A single turn carries every row of the set below to another of its rows. Some are shown first; where does it send the rows asked next?
q229: [-10  42  15 -24  13 -19   7   0 -11  23   9  20  -6   7 -23  12 -14   3
  11  -4 -53  34   1  22  10  28  31  34  16 -41 -19   3  22   8  -5 -11
 -12   8  -9 -24  -4  43  11  13]
q816: [-34  37  20 -39  17 -15  -2  11 -21  23  -7  11   8   1 -29   0 -11 -26
   7  -3 -43  42  -7  43  13  18  -3  28  14 -36 -15   6  43   5  -1  -7
  -9  15  -7 -22 -15  29  10   0]
q3: [-30  -6 -27  -3   6  -1 -43  12 -20  -3  20  -9 -11  39  13  21  22  -5
  -7  16  13  36  15   8 -28 -11   8 -10   4 -57  -2  16   9  21  48   1
  23  35 -16  17  -8 -31  -1 -15]
q813: [  0 -23  16  16  18   2 -10 -10  19 -10  -8 -10  15  -5  -3  15  18   2
 -55  -6  38 -15  40   6   8 -17 -13  -7  30 -17 -20  -1  11 -15  25  20
  21  13  29  10 -54 -20 -19  23]
q634: [ 13 -16  11  22  16  -1  -9 -12  24 -11  -4  -5   5  -3  -2  15  19  16
 -47  -3  37 -16  44   0   7 -15  -4  -8  26 -13 -21  -5   0 -16  26  19
  17   7  33   9 -49 -22 -19  28]
q870: [  1 -37  13   6  20 -17 -11 -14  10 -18  -2  13  -3 -25 -15  -5  15  13
 -35   8  25 -18 -14  11  28 -25  21   0   0   9   2  -3  59 -24  10  22
  50   2  12   5 -37 -19 -19 -10]
q849: [-13  45  10 -30  15 -20   5   6 -18  27   1   5  -1  13  -1   8 -28   1
  19  -8 -39  33 -23  18   5  27  18  27  19 -27  12   8  27   6   7 -16
 -29  10   3 -31 -12  32  18  -5]
q42: [-21  47  11 -40  19 -15   0   4 -24  25  -8   0   9  19  -3   1 -23 -19
  19  -8 -31  37 -31  37  13  23 -11  16  14 -18  14   2  38  -6   3 -15
 -22  14  -1 -22 -16  22  24  -9]
q152: [  4 -39  13  12  19 -17  -7 -16  15 -19   2  13  -4 -24 -15  -1  12  22
 -38   8  20 -21 -10   7  24 -23  33   3   3   6   1  -4  55 -20  12  22
  49   3  17   2 -36  -9 -19  -8]
q336: [ 13 -35  13   8  19 -21 -13 -15  10 -15   4  17  -9 -26 -14  -2  14  17
 -33   4  26 -22 -14   4  33 -23  28   1  -3   4   3   3  51 -25   3  21
  50  -1   6   4 -31 -21 -20  -6]
q435: [-18  -2 -32   2   6  -1 -38  -5 -11 -10  25  -7 -13  57  17  26  28   5
  -4  13  10  30  13  13 -21  -8  13 -20   1 -49  -3  -1   2  12  40   0
  30  33 -21  26  -2 -24  11  -3]
q831: [ 13 -14  14  18  16  -5 -16   0  17  -5  -6  -3   4 -16  -3   9  14   8
 -41  -4  43 -14  42  -5   5 -15  -9  -4  22 -15 -19  10   0 -14  26  19
  11   3  32   5 -49 -34 -25  23]
q162: [-32   0 -31  -1   3   4 -39   9 -11 -10  14 -12  -8  47  13  15  23   4
   0  20  14  40  16  18 -32 -14   3 -20   3 -41  -2   0  12  17  53   4
  24  31  -3  19 -10 -31   7 -16]
q19: [-27  57   9 -33   9 -13   2  17  -8  15 -15  10  -1   4 -27 -13 -15  -1
  33   9 -38  47  -3  47   0  13  -7  21   9  -9 -17  -8  37  -1  13   0
 -16  -3  22 -21 -17  18  16  -4]
q53: [  8 -36  14  10  19 -21 -11  -8   9 -14   4  16 -11 -34 -15  -5   9  19
 -32   7  24 -20 -11  -1  26 -22  33   7  -1   3   2   9  52 -19  11  22
  44  -2  12  -3 -34 -20 -25 -11]
q556: [-23  -7 -30   4   3   1 -35   3 -10  -8  23  -8 -13  47  15  27  23  11
 -11  15   5  33  20   5 -31  -8  26 -11   8 -55  -5   4   4  22  50   1
  25  34 -11  16  -6 -16   5  -7]
q654: [  2  64   4 -32  11 -24  -4   2 -10  17   2  20 -12  15 -24  -7  -5  -3
  43  -1 -31  39 -10  40  20  17 -10  11  -5 -10 -16  -6  18 -15 -11  -6
 -12  -7  -1  -9  -1   6  23  13]
q79: [-14   6 -35   3   2  -3 -40   6 -10  -9  22  -5 -20  46  16  17  24  12
   9  18  15  36  15   8 -27 -11  10 -19  -4 -41  -4   4  -2  12  48   4
  22  25  -9  21  -3 -38   8  -8]
q451: [  4  56   4 -31  17 -23   2  -6 -17  25   6  11  -4  26   1   7 -20  -1
  31 -11 -30  30 -30  24  20  28   3  13   7 -16  13   1  19 -12  -9 -16
 -23   5  -6 -18  -3  18  28   4]
q312: [-11  57   1 -29  12 -17   8   1 -10  19  -9   2  -1  25   0  -1 -25   9
  30  -2 -33  37 -26  33   2  22   3  13  14  -2  11 -11  31  -6  10 -12
 -27   2  20 -21 -14  25  32  -9]
q922: [ -4  50   7 -24  13 -17  11 -19  -3  11   7  18  -4  34 -22  11  -1   6
  18  -5 -49  31  -6  45  20  24  11  13  12 -19 -19 -25  22 -12 -12  -7
  -1   8  -5  -7  -3  41  30  22]
q991: [ 11 -32  11  12  16 -20  -9 -12  16 -18   1  16 -11 -27 -14  -5  10  28
 -28  10  25 -18  -9   4  23 -24  32   2  -1  13   0  -2  51 -21  13  23
  46  -4  21   1 -34 -18 -20  -8]
q771: [ 10 -18  14  13  18  -2 -16 -13  16  -8  -6  -5  12  -3  -3  13  22  -5
 -46  -8  44 -17  36   8  17 -17 -23 -13  21 -13 -18   1   5 -22  17  18
  20   9  20  14 -49 -33 -17  27]
q942: [-14  44   7 -30  17 -15  11 -13 -13  20   0   3   7  35  -1  15 -20   0
  10  -9 -41  29 -27  34  13  27  12  15  22 -19  11 -14  31  -5  -1 -16
 -19  17  -1 -19 -10  43  32   2]
q278: [ 15 -21  16  17  20  -6 -16  -9  14  -3   0  -1   7 -11  -3  17  19  -1
 -49  -9  42 -19  39  -5  15 -14 -10  -4  21 -24 -17  12  -1 -15  16  16
  17   9  15   9 -46 -30 -25  29]

q771 moves to q813
q53 moves to q336
q3 moves to q435
Where do these go?
q312 moves to q849
q19 moves to q229

